Each path below is one point turned by a fixed rotation once a step. After each direction that follows a path, write how fast that rotation turns it, in degrees per step (0 if it stays still).
Each turn is a multiple of 5 degrees from 10 to 175, or 0.
Each row of a path follows its step; steps can be skipped.
Rotation 1:
step 0: [-0.16 -0.53  1.46 -1.05 -2.22  1.36  1.99  0.63 -3.42  0.52 -1.26  0.80
 -1.99  0.47 -2.00  0.21  0.65 -2.85  1.78 -4.23 -1.62  2.22 -0.52  0.71
  0.15 -1.34  0.64 -1.91 -0.30 -2.63 -2.61 -2.42 -0.19 -0.36  0.49  2.58
 -3.33 -2.15 -0.99  1.11  0.13 -2.29 -2.25 -0.21  0.59 -2.03  1.40 -0.25
 -2.46 -0.08  1.62 -1.88  2.27 -0.40  2.50 -0.47]
step 1: [ 1.74 -1.52 -1.75  0.76  2.90  0.99  2.13 -1.53 -0.60 -1.58  1.60 -2.75
 -0.77 -0.22  1.58 -0.37 -1.70  0.16  0.11  0.04 -0.29  0.42 -1.18  1.02
  1.02  0.51 -1.14 -3.47 -0.93  0.45 -1.01  3.25  1.64 -2.65  3.35  2.30
 -0.45  1.46 -0.13  2.20 -2.96 -1.21 -1.60  3.16  0.68 -2.42  2.07  0.15
 -0.77  2.91 -0.35 -1.34 -1.22  0.38  0.13 -2.35]
step 3: [ 0.95 -0.33  0.68 -0.18  0.17 -1.69  2.13 -0.68  0.18  0.89  0.50 -0.79
  0.60 -0.26 -1.23 -2.13  0.73  1.43  2.00  0.09  3.02 -0.82  2.03  4.01
  0.64 -3.17 -1.71 -2.54 -0.94  1.46 -0.66 -0.38  1.25 -1.07  0.90  3.63
 -1.30  0.50  2.37  1.13 -0.14 -0.81 -1.61  3.06  0.19 -1.54  1.14  2.72
 -1.54  0.43  0.86 -2.44  3.74 -1.47  2.21 -2.06]
step 6: [ 1.04 -0.99  1.96  1.44 -0.44  0.38  2.05 -1.20  0.83 -1.91  3.15  2.54
  0.99  1.24 -1.56 -2.03 -1.77  0.73 -1.58  3.07 -2.31 -0.69 -0.87 -2.32
 -0.08 -0.20 -2.29 -1.70 -1.48 -3.60 -1.65  0.91  0.13 -2.36  2.06  1.09
 -1.75  3.12 -0.21  1.17 -2.12 -1.70 -1.18  1.70 -0.30 -2.10 -0.13  1.14
 -1.57  0.38  1.53 -2.70  1.44  0.92  1.96 -1.25]
step 8: [-0.03 -0.35  0.17  0.73  0.47  0.89  2.89 -0.02  2.38 -0.48  0.01  0.08
 -0.78 -0.54 -2.73 -0.56  1.23  2.00  1.74 -0.02  1.29  2.00 -1.19  0.31
 -0.49  1.18  0.29 -0.49 -0.23 -1.65  0.37 -0.99  2.39 -2.58  1.43  4.88
 -0.25  3.73  0.31  2.50 -0.14 -1.40 -1.86  4.35  0.02 -0.46 -0.14 -1.83
 -2.40 -1.17  2.41 -0.27  1.33 -1.64  2.41  2.36]
step 10: [-2.29  2.23 -1.08  1.18  1.04 -0.29  0.60  2.45  2.11 -0.93 -0.66 -1.62
  1.30 -1.15 -0.83 -1.26 -1.36 -1.06 -0.42  2.99  0.57  2.41 -0.62  0.57
 -0.31  0.31  1.36 -3.18 -1.50  1.22 -1.90  1.56  1.07 -1.21  0.68  2.73
 -0.94 -0.05 -0.29 -0.05 -0.72 -1.06 -3.04  1.37  3.02 -0.49 -3.73  0.17
 -2.28  0.48  3.31 -1.14  1.94  2.02  3.54 -0.47]
step 11: [-0.44 -0.37  2.54 -0.72 -1.34  3.18  1.26 -2.02  1.73  0.08 -0.67  1.56
 -1.17 -0.03 -1.20 -1.20 -2.23  0.82  0.17 -2.17 -1.76  0.76  1.08 -2.06
 -1.77 -1.92 -2.09 -0.87  0.63  1.03 -3.76 -1.57  0.21 -4.10  1.19  2.18
  0.10  0.02 -0.93  2.56 -0.48 -2.36 -1.84 -0.56 -2.07 -2.22  0.79  1.95
  2.28 -0.38  2.28 -3.63  1.87 -0.05  0.24  0.99]
step 12: [-0.30 -1.84  1.81 -1.12  1.30 -0.82  2.25 -0.07  1.21  2.25  1.48 -4.02
 -3.62 -2.66  0.48 -0.99 -0.83 -0.82  2.15 -0.29 -1.62 -0.69  0.69  1.88
 -0.01 -1.49 -0.24 -0.86 -1.78 -1.39 -1.35  4.36  2.50 -0.35  2.03  1.27
 -0.80 -0.81 -0.74 -1.10 -1.29 -2.81  0.22  2.00  2.53 -2.20 -2.18 -2.94
 -1.48  0.23  1.59 -0.26  1.60  0.88  0.55  0.37]
step 13: [-0.42 -2.49  0.65  3.25  1.08  3.11  0.58 -0.76  0.24 -1.99 -1.36  1.71
  0.47 -0.27 -3.47 -1.90 -0.71 -0.57 -0.53  2.01 -2.15  3.24  0.39  2.26
 -0.06 -0.92 -1.33 -0.71 -0.42  0.19 -1.19 -1.90  0.97 -1.81  0.98  3.35
 -0.55 -0.91 -1.01  4.21 -2.90 -1.01 -1.84  2.76  2.13  0.12 -0.01 -0.06
  1.97 -0.93  0.35  1.36  0.51  0.88 -0.42  3.12]
step 14: [ 0.81 -1.12  2.85  0.24 -1.60  0.10 -0.73  1.00  1.11  2.12  1.87 -3.28
 -1.02 -2.34 -2.06  1.35 -1.99  2.20 -1.07  0.98  3.24  1.96  0.70  1.74
 -1.10 -0.74 -1.36 -1.86 -0.95 -1.19 -2.05  1.76  0.95 -0.62  4.54  1.37
 -0.69 -0.34  0.86 -0.34 -0.38 -0.55 -2.16 -0.52 -1.92 -2.86 -1.32  2.14
 -0.88 -2.92 -0.69 -0.45  3.16  1.78  0.37 -0.73]
Directions:
[-0.20 -0.21  1.20 -0.15 -0.87  0.27 -0.69 -0.03  0.26 -0.59  0.24  0.44
 -0.15 -0.14  0.47 -0.46  0.38  0.61 -0.87  1.03 -0.06 -0.50 -0.24  1.00
  0.34  0.42 -0.63  0.05 -0.22 -0.49 -0.05 -0.12 -0.11  0.51  0.17 -0.34
  0.55 -0.03  0.59  0.04 -0.07 -0.07  0.16  0.17 -0.13  0.09  0.48 -0.39
 -0.11  0.07 -0.94  0.78  1.04 -0.46  0.29 -0.15] => 35
[-0.21  0.66 -0.17 -0.08  0.12 -1.16 -0.23 -0.62 -0.24  0.14 -0.26 -0.22
 -0.96 -0.21  0.44  0.03  0.17  0.53 -0.15  0.24 -0.32  0.94 -0.11  0.10
  0.25  0.17  0.51 -0.39 -0.17  0.07  0.65  0.89 -0.29 -0.76 -0.33  0.15
 -0.11  0.44  0.85 -0.63 -0.24 -0.67  0.13  1.12 -0.02  0.25 -0.69  0.94
  0.19  0.01 -0.70  0.04 -0.10 -0.22  0.61  0.04] => 160
[-0.89  1.17  0.63 -0.87 -0.38 -0.96 -0.13 -0.39  0.18  0.47 -0.56  0.49
  0.57  0.04  0.22 -0.68 -0.33 -0.40  0.29  0.22  1.11 -0.33  0.21  0.14
 -0.56  0.47  0.15  0.08  0.42  0.34  0.04  0.39 -0.40 -0.31  0.49  0.97
  0.24 -0.04 -0.08  0.26 -0.86  0.56 -0.02 -0.24  0.31  0.49  0.35 -0.41
 -0.17  0.37 -0.07 -0.50 -0.20  0.00 -0.54 -0.18] => 55
[-0.55 -0.76  0.18 -0.15  0.89 -0.20 -0.69  0.28 -0.61  0.63 -0.23 -0.24
 -0.28 -0.07 -1.32 -0.46  0.77  0.21  1.02  0.22 -0.12  0.33  0.33  0.27
  0.76  0.19  0.20  0.53  0.01 -0.60  0.60 -0.47  0.67 -0.17 -0.15  0.46
  0.40 -0.45  0.17  0.11 -0.11  0.09  0.46 -0.11 -0.21  0.31  0.43  0.15
 -0.87  0.31 -0.42 -0.17  0.29  0.30 -0.43  0.92] => 80
[ 0.15 -0.86  0.22  0.43  0.65 -0.07 -0.03  0.31 -0.18 -0.20  0.26 -0.26
 -0.41  0.07 -0.30  0.20 -0.12 -0.35 -0.66 -0.59 -0.30 -0.27 -0.85 -0.02
 -0.76  0.52 -0.45  0.69  0.12  0.29  0.42  0.31 -0.33 -0.25  0.06  0.52
 -0.64  0.30  0.14 -0.19 -0.52  0.01 -0.04  1.00  0.74  0.78  0.37 -1.08
  0.21  0.58 -0.43  0.87 -0.49  0.86 -0.57 -0.15] => 95
[-0.15 -0.22 -0.51 -0.37 -0.03 -0.42 -1.02  0.70  0.55 -0.10 -0.96  0.47
  0.51 -0.33 -0.22  0.47 -0.28 -0.06 -0.53 -0.13  1.01 -0.24 -0.48 -0.44
 -0.06  0.06  0.15  0.58 -0.25  0.69  0.03 -0.07  0.63  0.38 -0.33  0.25
 -0.59 -0.06 -0.27 -0.67  0.93  0.11 -0.43  0.64 -0.28  0.03  0.37  0.79
  0.17  0.28 -0.02 -0.13  1.24  0.48  0.49  0.04] => 65
[-0.05  0.18 -1.10 -0.13 -0.46  0.74 -0.20  0.02  0.05 -0.33  0.12  0.95
  0.03  0.70 -0.08 -0.39 -0.32  0.55 -0.12  0.68 -0.21 -0.59  0.50 -0.87
 -0.45  0.44  0.33 -0.73 -0.25 -0.19  0.35 -0.59  1.00 -0.32  0.26  0.09
 -0.11  0.45  0.05 -0.89 -0.79 -0.37  0.19  0.55  0.77 -0.05  0.29  0.07
 -0.26 -0.11  0.26  0.39 -0.19 -0.32 -0.63  0.81] => 160
